In the data rows, the value 128 means zero.
Here are some points:
[114 146  81 150 149 129 122 120 133 114 133 124 106 176 124 179  85 149
 143 120 135 114  93 116]
[121 131 161 109 168  79 127 176 171 118  98 163 125 125 100  81 170  95
 122 165 102  65 157 136]
[143 114 149  99  82 123 130 144 165 117 131  92 120 130 168  79 126 112
 167 144 148 120 151 119]
[174 130 115 141 104 199 161  82 139 129  99  99 100 142 166 158 155  69
 155 134 128 177 139 193]
[122 104  90 139  94 121 111 156 107 197 120 122 154 117 135 145 151 109
 125  92 113 119 134 141]
[100 126 114 106 163 120 104 138  96 120 122 120  90 137 125 134 148 128
  96 136 132 133 116 106]
[114 141 132 141 120 125 157 113 151  99 123 110 114 152 117 147 120 150
 105 165 134 108 114 131]
[171  97 138 111  63 193 105  83 150 152 163 115 148 103 132 108 133 137
 187 135 148 126 118 128]
[117 102 136 124 143 171 167 141  80  83 130 116 148 198 135 165  66 115
 130 133 125 115 100 125]
[129 101 127 161  81 121 130 113 113 158 157 144 147 110 140  94 142 102
 125 145 144 144 142 125]
[159  79 155 177  60 167  96 141 153 179 146 104 158 109 167 105 109  88
 175 149 122 184 155 177]
[136 201  83  84 250  55 151 159 103 107 136 194 159  90  35 174 178 151
 111 137 140 121  47 142]
[141 134 138 105 105 143  67 142 121 116 145 137 153 125 140  60 106  98
  77 137 112 171 173 130]
[115 120 132 122 176  96  78 121 164 109  98 160 113 109 143 134 151 168
  57  95 127  99 102 115]
[159 103 182 145 101 135 127 133 117 143 107 111 125 109 136  68 148 103
 155 167  97 134 145 149]
[161  94 106 147  72 152 140 105  95 169 137  93  99 162 174 100 104 101
 190 163 108 137 124 143]
[114 142  95 134 171  99 142 158 164 118 117 119 138  87 125 165 148 168
 115  64 142  72 117 138]
[161  76 140 150  86 160  95 110 120 141 157 126 105 120 145  88 118  87
 157 144 122 164 127 129]
[176 118 125 119  79 126 117 102 128 181 147 127 110 113 141 135 124  73
 172 115 106 137 112 130]
[136 110 127 107  49 172 118 114 142 168 130 105  96 135 186 113  96  82
 128 135 116 153 157 119]
[ 67 220  69 138 161  86 176 173 117  85  96 139 167  96  79 165 122 207
  50  70 165 128  73 136]
[ 83 156 156 143 130  68 140 126 169 140 144 155  77 155  90 159 168 143
 128  92 116 152 104 115]
[157 156 150  97 118 121  96 128 160 133 137 131 126 152 127 149 129 134
 129 137 152 102 106 120]
[127 184 128  87 154 118 136 162  93 133 146 111 128 128  98 159 118 156
 152 137 136 158 118 149]
[114 108 133  85 149 136 103 128 136 125 123 174 139 120 120 114 127 155
  89 146  96 121 109 142]
[104 212 129 115 194  70 125 172 135  67 137 189 105  77 119 155 121 213
  59  90 127  73 127  97]
[135 127 110 114 169 138 167 110  93  95 141 140 162 137  93 164 101 159
  89 131 154 116  90 116]
[ 46 215 126 127 255   9 153 158 140  24 105 218 117  79  89 139 175 212
  60  73 156  83 108 103]
[173 102 135 171 124 152 122 133 144  86 159 131 183 144  92 121 144 114
 171 153 118 123 123 104]
[109 213  50 102 230  34 146 180 143  95 102 131  97  81  93 225 151 192
  44  42 159 108  59 138]
[138 191  91  93 206  98 117 163 137 100  62 157 138  92 116 139 152 145
  83 109 138  33 123  74]
[118  94 100 161  80 173 127  98 151 164 153 108  94 182 142 145  77  98
 181 158 102 124 144 131]
[ 95 183 117 125 184  97 123 119 145  87 105 116 131 135  99 167 125 172
  97  98 155  86 129 102]
[175  25 147 164  18 237 136 129 105 174 172  72 155 128 184 120  92  71
 214 123 131 215 219 144]
[163  67 167 147  96 202 145 124 133 143 113 123 130 130 126 116 152  89
 182 130 155 141 150 138]
[131  87 174  95  91 193 120 145 111 143 138 124 155 136 152 102 139 110
 117 190 114 130 175 149]
[104 211  71 161 159  72 119 107 101 127 172 136 148 134 103 167 101 159
  78 121 146 163 101 102]
[103 127 133 114 139  86 119 174 147 108 105 154 112  80  95 119 156 159
  91 115 120  90 163 137]
[124 188  92 107 212  89 170 137 120  98 116 106 106 109  69 149 160 166
  76 108 157  97  95 121]
[112  77 112 159 123 186 180  84 139 137 132 108 182 117 114  92 125 101
 212 159 186 195 133 136]
[103 255 107  93 227  51 137 200 144  46 141 216  94  60  99 191 111 251
  42  76 138  25 106 100]
[136 204 112  67 228  55 103 126 160 113  94 218 120 107 112 184 136 215
  68  52 168  85  65 105]
[144 115 123 122 146 133 154 129 151 128 135 116 128 109 108 109 114 134
 136 131 124 142 155 138]
[106 172  90 105 165  72 119 148 113  98  76 145 137  77 113 128 131 142
  68 129 119  71 116 106]
[123 215  57  90 190 155 144 145  77 137 131 148  85 157 120 212 112 162
 131 151 150 122  55  92]
[111 110 129 136 113 140 101 112 117 102 115 147 172 160 130 141 120 111
 149 132 159 132 131 143]
[145 153 104 106 137 119  99 125 145 117 110 157 128 126 134 101  94 176
 117 139 159 123 121  96]
[117 134 160 113 137 127 141 140 135 108 154 121 116 101 112 131  95 153
 153 151 113 157 141 166]
[128  72 123  75 100 195 137 144  79 119 146  78  76 181 101 149 130 119
 117 149  95 128 129 104]
[104 228  95 100 207  59 136 186 140  64 134 187  99  83  84 172 108 234
  47  76 142  62 102 103]
[124  76 183 156  28 206 136  64 112 155 158  96 109 179 105  98  72 113
 224 144 112 208 138 148]
[173 117 142 161 116 166 136 154 114 163 105 127 131 120 141 162 132 120
 105 101 118 135 146 128]
[122 183 105 131 198  60  97 120 117 100  90 159 157 125 131 173 132 175
  76 121 129 123 109 154]
[105 148 125 126 194  90 126 135 103 110 159 130 151 131 103 143 114 146
 111 113 113 152  83 126]
[154 110 104 137  92 140 150 103  83 196 179 104 138 151 192 123 131  39
 170 186  79 127 159 181]
[165 107 153 148 114 145 113  89 123 125 114 109 136 119 122 134 135 139
 121 159 101 103 134 107]
[133 173 105 141 133 109 164 123 115 107 146 124 151 133  96 115  92 167
 105  97 137 122 101 130]
[157 166 131 104 145 109 108 128 139 139 143 120 120 150 133 151 152 134
 128 142 157 117  84 123]
[140  83 164 117 108 166 126 130 145 125 146 118 133 120 152  88 113 105
 161 176 119 167 155 168]
[148 156 118 145 146 134 126 162 135 149 100 130  77 168 122 135 141 142
  89 126 135 105  84 123]
[140  94 122 113 144 112  87 155 126 158 162 112  91 131 123 146 173  89
 123 169 108 153 142 112]
[166 119 127 151 121 116 122 107 111 115 127 135 135 133 113  98 110 130
 133 130 102 122 143 107]
[141 172 122 114 195  84 114 127 128  64 145 155 121 100 100 152  84 162
  54 134 126 122 128 162]
[159 130 147 159  14 244 129  98 137 145 172  53 170 140 151 147 135  40
 230 174 162 166 158 151]
40 more points follow, each with its number after it:
[125 166 103 153 109 123 179 135  92 133 149 112 148 140  79 113  88 167
 121  98 114 101  79 135] 0
[157  98 108 147  85 113 129 118 100  98 169  90 173 141 110  87 128 106
 139 119  90 179 163 122] 1
[105  68 145 124  68 168  97  88  96 139 115 126 170 177 154 123 135  74
 177 141 142 151 128 135] 2
[118  57 167 159  58 125  92 132  91 180 161  75 152 118 192  81 154  29
 148 169  95 116 114 125] 3
[ 88 244  75 130 231   8  96 166 195  52  91 176 167  60  79 199 168 183
  74  45 166  42  77  65] 4
[ 96 224 118 133 181  43 101 137 152  79 125 119 143 152  99 184 123 233
 116  77 154 112  97 113] 5
[ 95  87 159 155 192  76  71 122 169  89  98 176 138 106 160 114 170 169
  53  94 115 111 139  98] 6
[128 176 109 160 174 121 105 160 101  94  98 128 173 109 153 149 155 110
 118 139 156 119 145 126] 7
[163 142 145 105 111 144 106 127 150 146 148 102 121 180 150 145 144 115
 172 141 162 123  85 124] 8
[119 200  58  82 196 107 102 130 120  97  89 193 120 109 120 118 127 207
 106  56 114  64 135 137] 9
[137 124 155 102 157 107 118 140 142 135 131 139 128 112 144  99 109 119
 139 155 152 126 123 124] 10
[117  88 139 126  84 157 132  95 139 115 150 127 163 104 154 115 137  88
 100 137 112 129 123 146] 11
[161 152 113 116 117  88 109  98 115 129 140 168 109 102 134 152 125 139
 132  79 135 100 101 128] 12
[148 110 140  95  41 166 133  95 141 175 111 117  93 148 186 121  86  78
 134 141 124 142 143 124] 13
[ 94 144 130 162  98 129 153 146 154 118 108 145 148 102  92 145 135  93
  83 141 103 163  78  98] 14
[111 167 124 101 179 106 112 111 100  91 110 106  97 136 100 181 103 156
 118 113 125 115 136  90] 15
[165  66 143 173  50 157 123 100 149 175 126  99 161 116 202  61  88 104
 174 174  97 168 140 124] 16
[155  60 153 186  35 178  75 137 158 184 158 110 161  78 194  92 113  81
 207 168 104 194 185 179] 17
[100  86 145 140  89 169 115  85 133 184 135 129 131 154 173 144 116 112
 143 174 124 164 134 126] 18
[138 225  55  91 172  51 151 181 109 116 122 147 153 142  33 152 133 159
  56  95 112 139  49 115] 19
[156 170 132 135 120  62 168 129 143 119 155 109  93 108 126 134 102 129
  74 137 101 137 154  93] 20
[125 132 128 164 202  70 162 161 166  66 155 176 157 132  84 152 115 190
  92  87 156 143  98  91] 21
[ 80 168  94 129 217  60 152 182 115 107  86 172 102  67  77 156 140 201
  51 106 101  68  89 114] 22
[115  98 171 130 125 127 154 126 160  83 147 131 124  90 132 104  94 154
 157 160 110 161 155 174] 23
[111 137 157 122 118 124 158 125 102 127  98 111 136 117 148 124 110 142
 155 103 123 147 123 151] 24
[124 106 155 150 114 153 138  99 116 125 172  86 139 127 142 130 106 127
 169 123 123 147 120 169] 25
[103 196  93  94 185  52 132 170 132  71  76 157 142  73  98 137 136 181
  55  99 129  55  92 110] 26
[133 121 124 141 134 140 181 101 131 130 146  88 142 129  91 147  93 184
 160  91 157 135 105 126] 27
[114 125 109 146 133 143 158 108 108 102 128 112 126 145  84 125 132 183
 115 130 152 124  96 126] 28
[ 64 153 101 102 169  59 131 197 155  81 101 189 116  70  64 154 156 203
  54  80 143  72 158 122] 29
[136  97 134 110  28 145 127 115  92 168 118  62 151 188 172 109  87 104
 158 147 150 141 161 119] 30
[ 90 159  88 123 215 106 166 144  94  68 129 169 134 105  63 191 107 183
  63 112 156  78  70 110] 31
[143 131 154 132 117 137 166  92 137 132 135  95 168 138 161 106 136 111
 149 132 113 162 180 111] 32
[126 117  79 158  85 176 107  82 145 144 142 113  82 202 146 175  75  97
 182 155 107 112 123 138] 33
[ 87 154 109  83 187  76  81 172  91 109 137 111  79 137 132 150 170 152
  74 101 132 135  91 100] 34
[112 103 146 136 119 126 149 144 149  89 127 126 113 108 125 104 118 139
 153 141 110 154 154 155] 35
[118 219  99 143 255  40 180 166 131  59 121 149 105 107  92 128 150 248
  68  71 133  73 128  97] 36
[ 88 163 125 134 131  78 123 117 143 111  98 158 155  84 119 134  94 138
  77 138 149 126 121 133] 37
[151  56 172 141 114 130 106 141 125 120 119 119 169 126 186  70 151  76
 141 151 163 156 144 137] 38
[122  98 115  88 136 176 150 136  81  97 149 106 102 161  85 165 118 139
 102 137 127 117 106 102] 39
Which of these numbered points is nearest to each point below, ignoring the 2 directions in which the first points spread most? Its number follows each.
[123 125 108 111 145 106 105 117 150 126 115 150 149 103 120 112 111 162
 103 133  90 124  84 127] > 16
[ 82 146  99 101 162  71 141 175 129  95 107 167 109 103  67 151 156 201
  61 102 136  80 129 120] > 29
[127  99 134 130  63 180 120  80 126 193 142  93 115 160 177 135 122  90
 155 186 115 178 131 144] > 18
[134  41 190 128  24 190 114  61 155 141 155 104 174 100 215  68 134  38
 135 179  75 144 152 155] > 11
[179 128 108 112  67 129 110  88 118 192 157 140  84 111 167 130 121  74
 165 100 114 114 120 135] > 12
[164 125 177 125 108 121 169  92 123 121 124  87 183 131 165  89 138 126
 154 139 108 190 197 115] > 32
[ 99 102 140 134  86 149 117  97 115 116 114 120 146 176 141 143 136 104
 144 151 146 128 112 128] > 2
[110 155 138  93 175 102 110 116 116  96 112 121 104 111 136 152 107 131
 123 127 132 127 137  97] > 15
[105 194 132 104 225  89 114 165 166  77 102 140 121 158 106 152 176 171
  49 107 139  56  94  80] > 8
[106 149  99  76 189  97  98 123 152 107 108 184 132 113  77 131 117 188
  67 108  89 109  58 132] > 11
[131 182 129 115 142 117 105 149 140 122 139 129 122 148 132 153 130 157
 148 132 162 111  72 129] > 8
[179 110 134 165  62 142 145 102  99 178 160  78  81 196 105 132 123 132
 143  96 133 114  94 115] > 0
[182  63 129 157  93 150  86  91 126 155 168 143 106 106 160  76 134  79
 170 142 137 179 116 117] > 12
[181  87 134 112 105 199 130 130 150 158 105 128 124 157 201 101 120  30
 125 119 109 150 179 150] > 13
[175  86 124 161 142 127  99 125  94 147  95 100  94 104 129  92 124  99
 116 184  82 100 141 118] > 22
[ 96 215  88 136 210  39  72 195 153  73 126 154 107 115 132 151 188 153
  22  56  84  95  84  63] > 34
[122 124 156 173 125 122 160  93 135  95 171  64 162 128 151 138  80 166
 179 127 137 148  95 165] > 25
[119 191  88 146 164  57 111 149 159  97 101 151 149 100 118 161 144 156
 118  89 143  72  94  98] > 4
[ 93 219  98  96 193  90 127 155 140  71  90 139 134 128  45 166 173 216
  85  85 170  99  66 106] > 28
[ 99 194 114 140 196  88 107 104 156  92 106 105 118 122 117 168 116 156
 118 110 171  81 135  97] > 15
[127  94 149 135  63 147 120 157 137 166 171 135 133 140 173  91 139  85
 138 134 127 148 195 132] > 29
[104 164 166 118 130 102 114 128 162 152 180  97 158  99 129 112 106 144
 129  99 119 101 146 119] > 25
[137  84 125 162  31 243 168 109 122 185 129  42 127 149 138 100  76  41
 195 154 152 184 141 170] > 26
[115  77 181 132  50 201 133 122 100 152 157  79 115 130 205  68 133  61
 141 169 153 173 176 146] > 38
[147  17 189 106  72 223  62 118  93 170 112 118 110 154 204  61 153  55
 175 160  94 181 169 121] > 34
[ 90 178  83 159 190  61 152 138 149  92 165 128 133 114 103 146 101 193
 124  74 105 152 158  93] > 36
[116 131 154 120 137 151 164  97 132 121 133 102 133 109 110 146 110 153
 134 114 157 129 131 114] > 27
[101 152 138 109 148 100 164 140 100 104 123 148 125 147 106 114 125 168
 121 133 128  94 114 102] > 28
